50 stands for zero in the data rows.
Two rows play each game, the first against the second. How much does the first row win by? 15 is about a draw, 30 a big win and 0 a big loss. Wins can go round in a circle: one row can beat a second, the second a third and the third the first. Each row has two weighted sums of its numbers, A and B, taken from their middle values. A row wins by its A times the other's B, less its B times the other's A.
array([54, 40, 45, 49, 61, 41, 61, 45, 73, 38, 33, 70, 55, 48, 45, 53, 51])
array([57, 48, 40, 42, 82, 24, 26, 45, 42, 73, 74, 57, 59, 77, 29, 57, 68]) -> 15
array([60, 41, 58, 36, 60, 63, 42, 45, 60, 40, 38, 67, 71, 56, 50, 33, 44])
array([47, 49, 47, 48, 53, 56, 67, 41, 62, 58, 54, 53, 33, 49, 48, 58, 54]) -> 17
array([48, 51, 44, 41, 46, 53, 32, 62, 50, 56, 51, 42, 29, 58, 50, 56, 47])
array([46, 58, 50, 60, 25, 50, 52, 69, 39, 50, 47, 33, 36, 30, 56, 56, 35]) -> 15
array([51, 52, 55, 47, 63, 35, 28, 34, 46, 56, 56, 46, 58, 78, 29, 42, 64])
array([32, 62, 51, 56, 43, 60, 54, 78, 42, 48, 42, 37, 21, 24, 50, 66, 35]) -> 9
array([69, 34, 33, 46, 80, 34, 39, 46, 32, 60, 46, 48, 64, 95, 38, 44, 75])
array([50, 54, 46, 59, 46, 41, 47, 39, 46, 49, 51, 44, 40, 51, 46, 59, 58]) -> 8
array([28, 31, 45, 72, 48, 52, 48, 57, 36, 47, 41, 64, 65, 51, 38, 30, 58])
array([48, 46, 48, 22, 36, 53, 70, 78, 45, 36, 59, 53, 45, 47, 40, 59, 59]) -> 9
array([87, 32, 37, 37, 85, 52, 46, 39, 49, 47, 56, 65, 55, 88, 22, 39, 66])
array([43, 46, 63, 49, 26, 58, 59, 75, 49, 55, 29, 47, 36, 00, 68, 55, 26]) -> 12
array([71, 45, 66, 53, 54, 56, 77, 53, 57, 29, 34, 45, 40, 34, 45, 37, 19])
array([62, 57, 53, 61, 38, 79, 45, 28, 38, 37, 55, 17, 64, 59, 57, 36, 65]) -> 19
array([29, 66, 38, 66, 36, 51, 11, 67, 22, 66, 64, 10, 48, 41, 47, 66, 44])
array([76, 71, 52, 40, 97, 36, 62, 50, 46, 60, 58, 59, 35, 83, 22, 64, 62]) -> 29
array([45, 55, 51, 32, 32, 47, 62, 68, 74, 51, 47, 59, 46, 47, 47, 62, 53])
array([51, 88, 38, 70, 42, 35, 79, 72, 15, 65, 57, 40, 36, 44, 41, 79, 34]) -> 9
array([71, 46, 51, 58, 65, 47, 61, 25, 69, 55, 39, 58, 64, 52, 52, 61, 59])
array([43, 58, 59, 50, 58, 56, 49, 47, 58, 41, 51, 42, 51, 48, 52, 58, 56]) -> 7
array([41, 46, 69, 34, 26, 62, 59, 46, 42, 43, 32, 51, 52, 30, 73, 47, 35])
array([53, 62, 46, 63, 44, 47, 47, 46, 49, 57, 71, 37, 53, 50, 53, 54, 53]) -> 16
array([75, 29, 46, 10, 29, 77, 55, 38, 59, 31, 39, 45, 44, 56, 47, 40, 55])
array([43, 51, 73, 45, 48, 48, 56, 48, 68, 44, 45, 46, 45, 32, 56, 68, 48]) -> 10
array([40, 77, 67, 69, 41, 44, 66, 65, 58, 58, 53, 47, 43, 32, 58, 70, 38])
array([54, 49, 48, 34, 55, 45, 56, 49, 38, 51, 60, 51, 51, 45, 52, 60, 49]) -> 13
array([25, 57, 65, 59, 13, 63, 34, 63, 52, 56, 56, 51, 37, 19, 58, 53, 14])
array([45, 57, 61, 50, 33, 59, 44, 61, 55, 41, 57, 28, 36, 54, 50, 61, 64]) -> 25
array([54, 49, 45, 39, 60, 55, 55, 57, 50, 49, 63, 59, 46, 49, 57, 37, 50])
array([54, 49, 53, 39, 46, 57, 68, 46, 63, 53, 38, 54, 38, 47, 56, 49, 49]) -> 15
array([41, 69, 55, 61, 44, 22, 53, 74, 64, 55, 73, 56, 29, 42, 44, 75, 51])
array([50, 36, 42, 53, 58, 35, 49, 70, 51, 60, 43, 92, 56, 39, 47, 53, 38]) -> 13
array([46, 66, 38, 61, 32, 57, 47, 46, 43, 51, 63, 20, 40, 66, 59, 46, 69])
array([50, 54, 46, 59, 53, 41, 45, 40, 33, 55, 66, 57, 40, 64, 49, 57, 67]) -> 15
array([65, 57, 47, 46, 50, 62, 59, 36, 56, 45, 62, 46, 36, 75, 62, 50, 63])
array([26, 67, 47, 79, 38, 53, 69, 35, 66, 58, 41, 38, 44, 34, 71, 43, 32]) -> 6
array([66, 38, 52, 31, 43, 70, 47, 27, 50, 44, 46, 49, 69, 61, 45, 43, 62])
array([57, 60, 53, 34, 42, 40, 48, 41, 67, 53, 72, 51, 64, 58, 48, 56, 62]) -> 16
array([65, 48, 65, 47, 73, 35, 68, 58, 56, 54, 33, 54, 52, 35, 41, 60, 43])
array([37, 44, 41, 51, 38, 67, 40, 45, 61, 47, 45, 49, 62, 42, 67, 54, 43]) -> 5
array([61, 58, 40, 43, 70, 41, 26, 44, 41, 62, 76, 50, 60, 78, 35, 50, 67])
array([63, 47, 48, 56, 46, 61, 50, 34, 66, 36, 49, 38, 60, 43, 64, 33, 44]) -> 16
array([43, 23, 60, 50, 67, 40, 51, 61, 63, 60, 31, 74, 65, 45, 43, 35, 29])
array([36, 51, 61, 47, 57, 48, 39, 49, 41, 53, 59, 60, 39, 64, 40, 46, 51]) -> 13
array([41, 58, 51, 36, 42, 53, 38, 45, 41, 52, 62, 55, 41, 49, 32, 62, 53])
array([62, 50, 61, 57, 64, 59, 62, 56, 50, 44, 34, 47, 70, 49, 52, 45, 46]) -> 18
array([38, 62, 48, 53, 45, 42, 46, 41, 59, 55, 55, 44, 45, 39, 48, 63, 57])
array([38, 56, 42, 45, 58, 40, 50, 44, 56, 55, 44, 53, 56, 51, 50, 41, 45]) -> 10
array([54, 43, 53, 45, 60, 46, 54, 69, 47, 58, 50, 75, 59, 45, 57, 46, 39])
array([63, 44, 40, 58, 44, 56, 57, 66, 55, 54, 49, 43, 54, 52, 51, 46, 44]) -> 14
array([51, 55, 43, 61, 39, 52, 43, 33, 49, 49, 59, 47, 51, 54, 59, 66, 32])
array([37, 33, 56, 49, 53, 61, 46, 34, 62, 58, 39, 61, 66, 49, 50, 39, 40]) -> 19
array([50, 41, 58, 50, 52, 55, 43, 36, 51, 63, 39, 54, 51, 46, 52, 48, 36])
array([67, 31, 31, 28, 42, 66, 46, 18, 64, 18, 36, 72, 62, 66, 63, 43, 70]) -> 23
array([49, 51, 50, 55, 56, 61, 49, 50, 47, 48, 57, 54, 35, 56, 39, 52, 53])
array([31, 44, 48, 55, 68, 46, 35, 44, 51, 57, 55, 58, 59, 41, 50, 51, 50]) -> 14
array([54, 54, 47, 54, 48, 50, 34, 50, 39, 60, 61, 43, 40, 60, 46, 49, 59])
array([53, 56, 56, 38, 46, 50, 77, 60, 69, 33, 48, 56, 37, 64, 45, 61, 30]) -> 15
array([50, 26, 50, 49, 52, 32, 43, 65, 28, 65, 41, 60, 47, 44, 41, 46, 29])
array([46, 42, 43, 30, 42, 41, 53, 58, 43, 56, 49, 66, 53, 46, 46, 47, 57]) -> 24
array([51, 58, 49, 64, 40, 44, 50, 67, 50, 54, 63, 53, 42, 43, 63, 67, 34])
array([53, 47, 45, 53, 52, 55, 46, 24, 70, 56, 43, 45, 66, 45, 61, 49, 33]) -> 16
array([61, 74, 47, 30, 51, 55, 79, 66, 61, 25, 44, 40, 11, 61, 55, 62, 53])
array([32, 18, 41, 54, 69, 31, 17, 44, 21, 73, 32, 75, 77, 41, 44, 40, 48]) -> 18
array([52, 32, 50, 58, 60, 64, 66, 17, 85, 43, 48, 73, 77, 71, 81, 19, 39])
array([67, 43, 44, 54, 47, 33, 38, 44, 48, 58, 48, 52, 46, 60, 53, 63, 40]) -> 13
array([48, 54, 49, 63, 60, 51, 33, 63, 62, 48, 46, 53, 60, 47, 44, 53, 43])
array([52, 58, 50, 43, 44, 39, 52, 38, 55, 56, 64, 63, 56, 42, 51, 55, 47]) -> 6
array([47, 59, 45, 40, 25, 74, 56, 42, 45, 32, 68, 13, 33, 57, 47, 38, 80])
array([35, 82, 48, 72, 33, 60, 67, 54, 71, 47, 34, 51, 45, 35, 46, 71, 59]) -> 20
array([19, 54, 47, 55, 53, 51, 39, 63, 34, 54, 67, 57, 53, 52, 45, 46, 54])
array([46, 49, 50, 48, 40, 52, 46, 47, 58, 51, 63, 53, 42, 47, 54, 58, 53]) -> 19
array([45, 62, 46, 85, 51, 24, 58, 41, 33, 72, 72, 29, 61, 49, 40, 54, 64])
array([34, 47, 48, 56, 44, 58, 50, 45, 53, 48, 63, 64, 58, 38, 52, 62, 45]) -> 20
array([46, 45, 48, 59, 61, 49, 58, 48, 34, 43, 44, 38, 59, 41, 51, 50, 42])
array([26, 38, 51, 74, 63, 49, 13, 33, 31, 67, 55, 51, 69, 39, 62, 36, 40]) -> 12
array([62, 38, 43, 59, 45, 54, 48, 39, 44, 39, 43, 47, 57, 48, 54, 39, 49])
array([52, 44, 44, 46, 65, 40, 51, 40, 85, 61, 50, 75, 67, 70, 56, 46, 72]) -> 15
array([81, 49, 57, 38, 70, 47, 61, 71, 37, 43, 57, 41, 37, 62, 34, 61, 59])
array([45, 50, 55, 44, 55, 37, 60, 67, 59, 56, 38, 58, 36, 39, 43, 62, 44]) -> 7
array([65, 34, 51, 44, 42, 66, 44, 38, 55, 48, 35, 71, 49, 48, 53, 44, 48])
array([56, 46, 51, 54, 41, 70, 55, 67, 52, 38, 43, 40, 38, 40, 57, 36, 44]) -> 15
array([43, 55, 52, 54, 46, 48, 50, 68, 50, 41, 71, 31, 56, 61, 43, 49, 57])
array([32, 41, 48, 64, 51, 39, 42, 51, 37, 62, 51, 54, 49, 44, 58, 49, 49]) -> 12
array([50, 28, 49, 61, 64, 28, 48, 66, 59, 59, 47, 85, 55, 34, 52, 49, 31])
array([52, 63, 55, 60, 47, 53, 67, 37, 48, 49, 56, 45, 47, 50, 57, 51, 65]) -> 15
array([57, 60, 39, 57, 55, 32, 47, 50, 48, 53, 65, 54, 65, 48, 44, 45, 46])
array([57, 50, 61, 51, 54, 56, 53, 52, 41, 35, 41, 36, 46, 52, 45, 46, 57]) -> 8
array([46, 48, 36, 40, 62, 39, 39, 37, 21, 47, 66, 57, 50, 55, 40, 46, 59])
array([57, 65, 57, 25, 32, 52, 54, 41, 55, 32, 40, 48, 42, 51, 58, 67, 59]) -> 7
array([50, 23, 51, 36, 38, 69, 41, 51, 37, 37, 35, 51, 44, 44, 49, 34, 47])
array([55, 52, 44, 42, 63, 45, 73, 55, 64, 53, 50, 61, 54, 43, 61, 61, 50]) -> 16
array([41, 55, 38, 45, 53, 54, 56, 26, 87, 48, 63, 75, 67, 67, 59, 62, 70])
array([51, 31, 60, 75, 33, 80, 53, 55, 38, 30, 24, 51, 58, 32, 58, 37, 33]) -> 12
array([67, 43, 57, 54, 47, 54, 40, 62, 57, 54, 55, 49, 50, 43, 49, 32, 41])
array([53, 78, 39, 45, 52, 24, 51, 51, 74, 70, 54, 53, 49, 60, 45, 67, 55]) -> 9
array([65, 60, 35, 62, 85, 37, 44, 25, 71, 59, 74, 53, 70, 87, 56, 52, 70])
array([42, 86, 53, 80, 46, 22, 42, 79, 41, 71, 72, 43, 37, 39, 54, 73, 47]) -> 15
array([43, 41, 52, 51, 62, 50, 62, 23, 54, 48, 46, 54, 59, 68, 50, 41, 57])
array([32, 65, 62, 50, 37, 44, 35, 65, 60, 68, 54, 37, 49, 38, 65, 53, 49]) -> 13
array([11, 73, 47, 45, 27, 43, 48, 43, 70, 46, 63, 43, 69, 37, 63, 79, 71])
array([48, 68, 54, 52, 34, 64, 65, 53, 52, 44, 59, 40, 39, 49, 45, 40, 46]) -> 27
array([52, 51, 52, 51, 50, 48, 47, 45, 39, 52, 45, 51, 55, 54, 46, 65, 51])
array([40, 34, 54, 62, 61, 32, 41, 48, 44, 62, 45, 59, 70, 51, 50, 38, 52]) -> 14
array([42, 34, 49, 06, 47, 67, 15, 49, 51, 41, 56, 63, 72, 45, 55, 41, 55])
array([46, 54, 44, 58, 52, 44, 31, 41, 42, 61, 39, 39, 49, 52, 47, 34, 50]) -> 24
array([43, 50, 60, 57, 49, 61, 63, 34, 51, 51, 43, 50, 44, 44, 46, 53, 53])
array([66, 41, 54, 32, 58, 55, 54, 37, 45, 40, 36, 28, 45, 71, 34, 30, 49]) -> 26
array([58, 46, 50, 42, 52, 46, 65, 46, 50, 55, 32, 67, 68, 59, 57, 41, 51])
array([44, 65, 42, 27, 32, 44, 45, 59, 39, 62, 66, 31, 30, 57, 49, 62, 57]) -> 23
array([69, 80, 47, 43, 26, 65, 79, 27, 56, 37, 59, 02, 29, 68, 53, 36, 78])
array([38, 76, 56, 43, 36, 44, 42, 67, 37, 57, 76, 44, 44, 36, 51, 82, 39]) -> 20
array([75, 42, 46, 33, 77, 42, 34, 37, 34, 56, 59, 52, 47, 83, 31, 50, 74])
array([38, 41, 52, 25, 52, 35, 59, 81, 63, 45, 39, 80, 48, 36, 53, 70, 43]) -> 29
array([35, 58, 53, 57, 57, 41, 65, 60, 59, 50, 40, 41, 55, 46, 49, 51, 29])
array([59, 53, 48, 41, 48, 48, 46, 55, 58, 43, 46, 41, 48, 55, 52, 50, 41]) -> 17
array([66, 34, 38, 42, 68, 59, 45, 31, 59, 42, 53, 47, 73, 78, 51, 14, 75])
array([54, 32, 54, 63, 82, 21, 39, 75, 56, 72, 31, 89, 59, 25, 39, 51, 13]) -> 5
array([27, 92, 43, 85, 63, 14, 57, 61, 62, 76, 78, 52, 66, 43, 61, 80, 68])
array([57, 48, 42, 51, 40, 56, 56, 49, 67, 46, 69, 41, 33, 50, 69, 55, 54]) -> 13
array([34, 64, 58, 45, 51, 37, 39, 61, 39, 51, 56, 40, 29, 47, 47, 63, 44])
array([33, 39, 44, 42, 51, 49, 37, 51, 53, 74, 67, 60, 55, 44, 58, 55, 48]) -> 11
array([61, 49, 46, 55, 50, 56, 53, 44, 58, 42, 57, 47, 55, 40, 32, 71, 53])
array([59, 37, 49, 45, 60, 35, 53, 66, 66, 61, 36, 74, 59, 46, 33, 53, 17]) -> 13
array([75, 29, 63, 73, 49, 75, 61, 34, 49, 31, 43, 54, 68, 58, 51, 27, 37])
array([36, 78, 44, 51, 56, 28, 33, 59, 35, 65, 69, 45, 38, 57, 36, 78, 62]) -> 15
array([65, 99, 32, 68, 93, 00, 70, 67, 37, 86, 99, 43, 49, 76, 23, 85, 67])
array([67, 47, 60, 64, 79, 52, 73, 61, 65, 44, 37, 62, 42, 48, 59, 44, 54]) -> 12
array([68, 31, 65, 46, 62, 54, 80, 68, 48, 26, 15, 49, 31, 46, 48, 56, 27])
array([71, 50, 38, 50, 70, 41, 55, 66, 51, 54, 76, 50, 36, 65, 41, 55, 49]) -> 13
array([14, 79, 55, 50, 42, 42, 63, 58, 52, 59, 55, 33, 52, 25, 45, 76, 36])
array([70, 63, 44, 30, 50, 47, 43, 52, 51, 55, 48, 45, 59, 55, 51, 62, 69]) -> 5
array([49, 48, 39, 59, 46, 58, 36, 41, 52, 48, 60, 43, 47, 55, 45, 53, 56])
array([66, 53, 43, 76, 64, 52, 76, 60, 37, 38, 40, 38, 47, 48, 49, 48, 55]) -> 20
array([45, 50, 65, 62, 42, 64, 48, 38, 50, 34, 42, 43, 34, 36, 55, 41, 46])
array([65, 53, 55, 61, 53, 55, 63, 49, 53, 55, 51, 49, 52, 56, 51, 56, 39]) -> 16
array([43, 42, 46, 51, 57, 34, 44, 71, 45, 60, 24, 63, 62, 48, 56, 47, 49])
array([50, 78, 47, 53, 37, 45, 52, 66, 51, 49, 60, 41, 43, 26, 57, 72, 62]) -> 20
array([32, 28, 73, 38, 17, 74, 39, 49, 47, 55, 32, 45, 45, 17, 71, 40, 31])
array([44, 56, 51, 62, 55, 54, 42, 15, 40, 42, 53, 49, 70, 69, 35, 46, 59]) -> 9
array([58, 48, 54, 65, 47, 54, 41, 61, 47, 44, 56, 37, 49, 57, 56, 45, 37])
array([55, 54, 52, 45, 59, 44, 52, 43, 45, 49, 59, 39, 40, 56, 53, 48, 43]) -> 13
array([31, 37, 51, 61, 18, 61, 64, 57, 62, 37, 37, 50, 59, 38, 73, 49, 38])
array([54, 55, 46, 47, 59, 41, 23, 34, 22, 66, 66, 30, 58, 56, 40, 49, 52]) -> 15
array([40, 55, 74, 77, 37, 55, 41, 56, 43, 61, 43, 45, 58, 15, 47, 56, 27])
array([46, 63, 37, 63, 40, 33, 47, 74, 13, 56, 52, 29, 42, 39, 35, 49, 40]) -> 3
array([78, 39, 45, 78, 66, 68, 58, 54, 51, 38, 39, 57, 67, 47, 51, 19, 12])
array([54, 44, 44, 41, 53, 55, 62, 56, 54, 47, 64, 50, 41, 57, 41, 61, 53]) -> 13
array([56, 30, 51, 47, 76, 34, 73, 51, 74, 42, 29, 83, 72, 54, 38, 58, 45])
array([39, 56, 42, 57, 37, 66, 35, 39, 37, 45, 58, 25, 54, 66, 53, 49, 60]) -> 17
array([58, 53, 43, 58, 52, 61, 80, 34, 54, 47, 56, 51, 49, 53, 44, 41, 56])
array([26, 64, 56, 69, 34, 50, 46, 53, 77, 59, 61, 47, 63, 26, 49, 68, 64]) -> 20
array([44, 55, 41, 45, 74, 12, 47, 50, 55, 80, 84, 72, 47, 67, 33, 76, 77])
array([18, 62, 50, 61, 47, 52, 46, 39, 64, 50, 59, 58, 58, 58, 52, 45, 52]) -> 20
array([59, 23, 59, 31, 59, 55, 30, 35, 29, 46, 29, 51, 45, 52, 58, 41, 47])
array([57, 56, 49, 42, 63, 42, 47, 33, 72, 46, 48, 63, 76, 62, 46, 57, 72]) -> 20
array([66, 54, 56, 32, 55, 48, 75, 56, 76, 32, 51, 56, 43, 45, 57, 64, 44])
array([51, 59, 48, 43, 35, 63, 50, 57, 33, 50, 50, 28, 29, 42, 47, 47, 39]) -> 13
array([42, 57, 41, 70, 43, 71, 59, 23, 35, 45, 67, 25, 60, 64, 53, 29, 62])
array([60, 28, 56, 54, 71, 40, 27, 69, 12, 69, 30, 52, 44, 34, 29, 44, 10]) -> 21
array([54, 06, 48, 33, 42, 81, 46, 22, 53, 28, 05, 60, 63, 76, 78, 21, 61])
array([56, 23, 47, 22, 47, 64, 39, 22, 64, 44, 37, 56, 61, 67, 69, 19, 74]) -> 9
array([50, 63, 51, 61, 61, 34, 69, 75, 62, 55, 57, 56, 46, 45, 43, 84, 64])
array([48, 44, 46, 25, 60, 38, 70, 72, 59, 50, 43, 52, 45, 53, 41, 61, 48]) -> 15
array([45, 48, 51, 50, 41, 65, 33, 78, 19, 49, 68, 23, 39, 51, 46, 40, 28])
array([46, 59, 56, 53, 51, 44, 55, 77, 51, 42, 50, 45, 40, 38, 39, 66, 57]) -> 15
array([54, 56, 52, 53, 58, 39, 43, 68, 22, 48, 55, 41, 55, 60, 42, 62, 66])
array([43, 58, 70, 41, 09, 81, 48, 67, 55, 25, 28, 47, 37, 20, 59, 48, 35]) -> 23
array([37, 70, 52, 64, 46, 30, 24, 58, 43, 69, 79, 41, 45, 41, 46, 63, 65])
array([31, 38, 42, 68, 51, 44, 25, 34, 38, 57, 64, 48, 75, 51, 47, 51, 44]) -> 11
array([39, 42, 53, 43, 24, 66, 35, 50, 47, 45, 56, 39, 42, 40, 59, 38, 46])
array([56, 58, 42, 63, 63, 28, 46, 66, 36, 65, 53, 52, 31, 63, 26, 53, 78]) -> 16
array([39, 50, 49, 46, 47, 62, 28, 30, 35, 54, 70, 32, 61, 42, 56, 34, 70])
array([39, 44, 50, 43, 47, 62, 51, 42, 77, 52, 40, 52, 62, 52, 47, 45, 69]) -> 15
array([34, 45, 69, 72, 48, 74, 59, 67, 48, 33, 42, 51, 46, 30, 66, 40, 28])
array([51, 40, 48, 51, 37, 68, 41, 49, 45, 34, 33, 44, 52, 53, 49, 51, 38]) -> 14
array([62, 69, 52, 45, 24, 67, 61, 39, 61, 49, 35, 28, 55, 52, 54, 49, 59])
array([71, 33, 57, 47, 54, 69, 63, 43, 42, 41, 35, 45, 50, 57, 62, 45, 23]) -> 17
array([74, 47, 35, 39, 72, 36, 35, 56, 55, 60, 53, 47, 59, 75, 40, 57, 57])
array([41, 58, 42, 77, 61, 38, 53, 43, 59, 49, 42, 41, 57, 67, 43, 64, 58]) -> 13
array([44, 56, 55, 64, 43, 64, 48, 44, 40, 50, 48, 20, 47, 50, 68, 33, 56])
array([48, 48, 49, 59, 59, 45, 45, 50, 42, 58, 51, 59, 56, 52, 58, 63, 40]) -> 17
array([40, 69, 50, 72, 23, 42, 59, 94, 35, 53, 52, 37, 22, 22, 54, 62, 14])
array([56, 60, 48, 80, 63, 45, 60, 42, 61, 67, 50, 47, 47, 40, 63, 60, 33]) -> 24
array([58, 43, 47, 55, 48, 62, 31, 35, 38, 37, 60, 28, 62, 69, 40, 46, 54])
array([59, 57, 52, 68, 63, 53, 54, 50, 39, 51, 62, 51, 43, 54, 47, 50, 53]) -> 15
array([32, 49, 49, 51, 50, 70, 41, 69, 23, 41, 63, 30, 33, 45, 49, 46, 45])
array([53, 59, 38, 51, 52, 34, 46, 54, 55, 57, 48, 38, 43, 48, 49, 44, 40]) -> 18
array([70, 36, 50, 40, 57, 69, 61, 39, 39, 32, 39, 55, 45, 51, 42, 35, 39])
array([40, 65, 46, 49, 41, 40, 32, 50, 54, 51, 47, 46, 49, 51, 46, 49, 57]) -> 14
array([42, 64, 46, 66, 36, 68, 35, 41, 18, 61, 70, 03, 54, 68, 47, 29, 42])
array([67, 56, 42, 65, 68, 39, 78, 56, 52, 52, 46, 40, 32, 57, 29, 59, 57]) -> 23
array([21, 27, 60, 59, 30, 68, 63, 45, 75, 28, 33, 61, 66, 12, 71, 35, 36])
array([17, 64, 51, 43, 20, 59, 55, 36, 66, 62, 46, 52, 51, 28, 58, 72, 45]) -> 18
array([26, 95, 48, 48, 44, 17, 58, 71, 34, 77, 67, 31, 36, 24, 44, 89, 43])
array([64, 41, 32, 64, 78, 43, 57, 42, 39, 51, 52, 29, 61, 74, 45, 29, 57]) -> 13
array([57, 49, 46, 31, 46, 32, 59, 59, 73, 39, 44, 47, 49, 41, 50, 56, 56])
array([48, 48, 44, 52, 56, 45, 34, 44, 49, 51, 63, 42, 50, 56, 44, 41, 68]) -> 12
array([40, 71, 48, 39, 27, 42, 35, 93, 25, 62, 46, 36, 28, 29, 38, 61, 37])
array([47, 55, 55, 38, 50, 31, 70, 49, 61, 47, 60, 51, 51, 40, 55, 62, 52]) -> 6
array([52, 68, 68, 52, 48, 42, 58, 55, 35, 42, 56, 39, 18, 36, 46, 58, 37])
array([49, 46, 44, 57, 48, 52, 18, 39, 31, 55, 60, 29, 43, 57, 52, 61, 56]) -> 14
array([55, 48, 44, 38, 47, 73, 32, 38, 61, 44, 51, 56, 49, 40, 53, 46, 35])
array([48, 41, 59, 53, 42, 53, 46, 53, 60, 51, 52, 62, 54, 50, 39, 22, 53]) -> 12
array([43, 52, 47, 59, 43, 57, 34, 45, 46, 42, 63, 50, 63, 49, 54, 36, 41])
array([51, 47, 48, 58, 50, 46, 53, 50, 34, 59, 44, 46, 54, 43, 57, 58, 50]) -> 10
array([59, 52, 51, 45, 57, 29, 36, 33, 50, 68, 72, 65, 58, 76, 40, 46, 76])
array([59, 30, 48, 50, 45, 59, 40, 23, 57, 47, 31, 60, 82, 44, 70, 27, 50]) -> 12
array([48, 60, 45, 61, 65, 25, 29, 54, 29, 70, 75, 57, 65, 72, 38, 58, 74])
array([31, 35, 55, 54, 58, 34, 45, 57, 62, 60, 34, 77, 78, 42, 55, 57, 42]) -> 20
